One turn moves every row onto another: examples first, then more rows asked:
j186: [-11.7  -9.2   4.6  39.9  19.4  23.9  10.0  -3.9  -3.5 -15.6  22.2 -18.0
 -31.1   4.3   6.4 -28.5   6.0   7.2]
j978: [-16.7   6.5  32.0  16.2  -1.8   7.5  24.8   4.4 -18.8 -15.5  21.1  16.4
   4.5   7.9 -21.7 -13.4  -2.5   0.0]
j550: [-21.4  11.3  28.1  35.2  21.7   4.5  15.9   1.5 -16.2 -21.2  26.7  -7.6
 -29.2  15.6   0.0 -23.8  -7.2 -16.3]
j251: [ -8.2  -9.3 -18.8   7.0  -7.6  14.7   6.7   0.0 -17.5  -0.7  26.8  14.5
  -9.6   1.2   9.1 -37.6 -16.6  17.9]
j839: [-14.4 -12.7  -3.8   6.3  -8.3   1.5   3.0  10.5  -3.6  -6.1  48.3   2.6
   2.9  15.0  24.1 -40.8 -16.0  -7.3]
j943: [  0.6   6.5  -1.5  -5.2  -3.7   1.3  10.2 -10.6 -15.0  -8.4  40.0  27.9
  -0.8  13.4   1.3 -36.7 -16.9  -3.7]
j11: [ -5.8  -3.3   9.2  10.9  12.6  12.4   8.1  -0.1   9.7   9.3  16.2  -0.6
 -38.9  43.8  11.2 -21.4  -6.9   5.0]
j249: [-22.5   0.1   9.0  34.2  13.9   4.3  18.3  -6.8 -15.2  -8.8   0.9  11.0
 -32.2  -3.1 -10.3 -23.4  -0.8  -4.4]
j765: [-37.5   4.6  14.6  25.5  24.8  11.8  10.7  -2.5  -4.7 -30.4  16.6  -2.0
 -20.5  28.8 -12.9 -14.4 -10.8 -11.5]
j618: [-18.2  -4.5  29.1  33.0   8.0  10.2  27.6  14.3 -14.8 -28.0  25.9  -8.5
  -5.2  14.0 -19.9 -22.4  -2.0  -4.2]
j374: [ -7.7   0.7  -0.6   2.9   6.8   1.9   9.9   9.3 -14.0  17.1  22.7   2.5
 -30.8  43.9  10.0 -30.7  -3.9  15.6]
j935: [-17.4  -5.8  16.7  30.1  14.2   9.8   5.1   7.4  -1.4 -15.3  49.8 -23.4
 -12.5  17.8  22.3 -33.9   2.0  -5.9]
j604: [ -3.8   0.2  17.1   1.0 -13.7  20.0  18.7   0.5 -12.2 -16.4  33.8  18.4
  12.0   9.8 -12.3 -19.0 -19.0   8.2]
j340: [-12.8  16.5  26.1  13.1  10.1  -4.0  15.1 -16.5 -14.5  -9.4  21.2  26.5
 -15.0  11.6 -10.8 -20.1  -2.2 -16.6]
j390: [-36.0  -3.9  10.9  20.1  17.6  22.4  -0.9   3.1   1.9 -21.7  38.7 -21.8
  -6.4  31.1   9.5 -14.8  -2.4   3.6]
j315: [-21.1 -20.1  -4.5  24.4  -1.7  17.1   0.0   3.9   3.2   0.6  27.6  -8.2
 -10.6  -0.6  28.2 -27.1  -2.0   9.2]
j382: [ -7.7  -5.8   0.5  12.4  11.0  -1.7  15.1   3.7   1.2   6.5   7.7   7.5
 -40.3  44.2  -0.4 -30.0  -6.7  -3.9]
j254: [-15.7 -18.4  20.7  28.4  -1.0  17.8  19.0  14.3   9.1 -25.3  39.0 -17.3
   5.8  12.8  -4.3 -24.9  -1.1  -3.6]
j280: [-15.0  -2.9   5.8   8.9   4.9   6.3   4.6   8.8  -1.6  17.2  16.4  -1.0
 -34.0  42.2  22.5 -20.3 -11.1  10.4]
j546: [-39.6  -8.6  -6.8   3.2  -3.0   7.8  -3.1  15.3  -7.9 -10.1  38.5  -3.1
  11.5  27.3  12.9 -24.6 -12.8   9.1]
j206: [-11.7 -19.4  10.9  10.9 -15.8  17.7  14.3  13.4   4.5 -20.3  37.7   2.0
  13.6  10.6   2.3 -24.0 -22.9   0.2]
j85: [ -8.0  -3.3  -0.3   4.9   7.8  -6.2  14.7   5.5  -4.5  17.6  15.2  10.3
 -28.7  43.1   1.0 -33.3   7.9   6.9]
j125: [-30.3   5.5   8.8   4.4  12.9  -0.5  12.2 -12.9  -6.8 -16.2  15.2  24.0
  -5.2  25.6 -24.5 -18.3   4.7 -11.7]
j669: [ -5.8   5.0  -1.5   8.9   2.1   9.7  12.2 -19.2 -16.3   2.4  14.1  26.2
 -13.2  -1.0  -8.8 -27.2   9.8  11.1]
j377: [-20.1   3.9 -13.5  -8.9   1.7   4.6   8.1  -3.0 -17.7 -12.6  35.0  19.0
   9.1  28.1 -14.9 -33.5  -7.7   7.8]

j186 -> j315
j85 -> j382
And these:
j550 -> j935
j546 -> j377
j254 -> j206

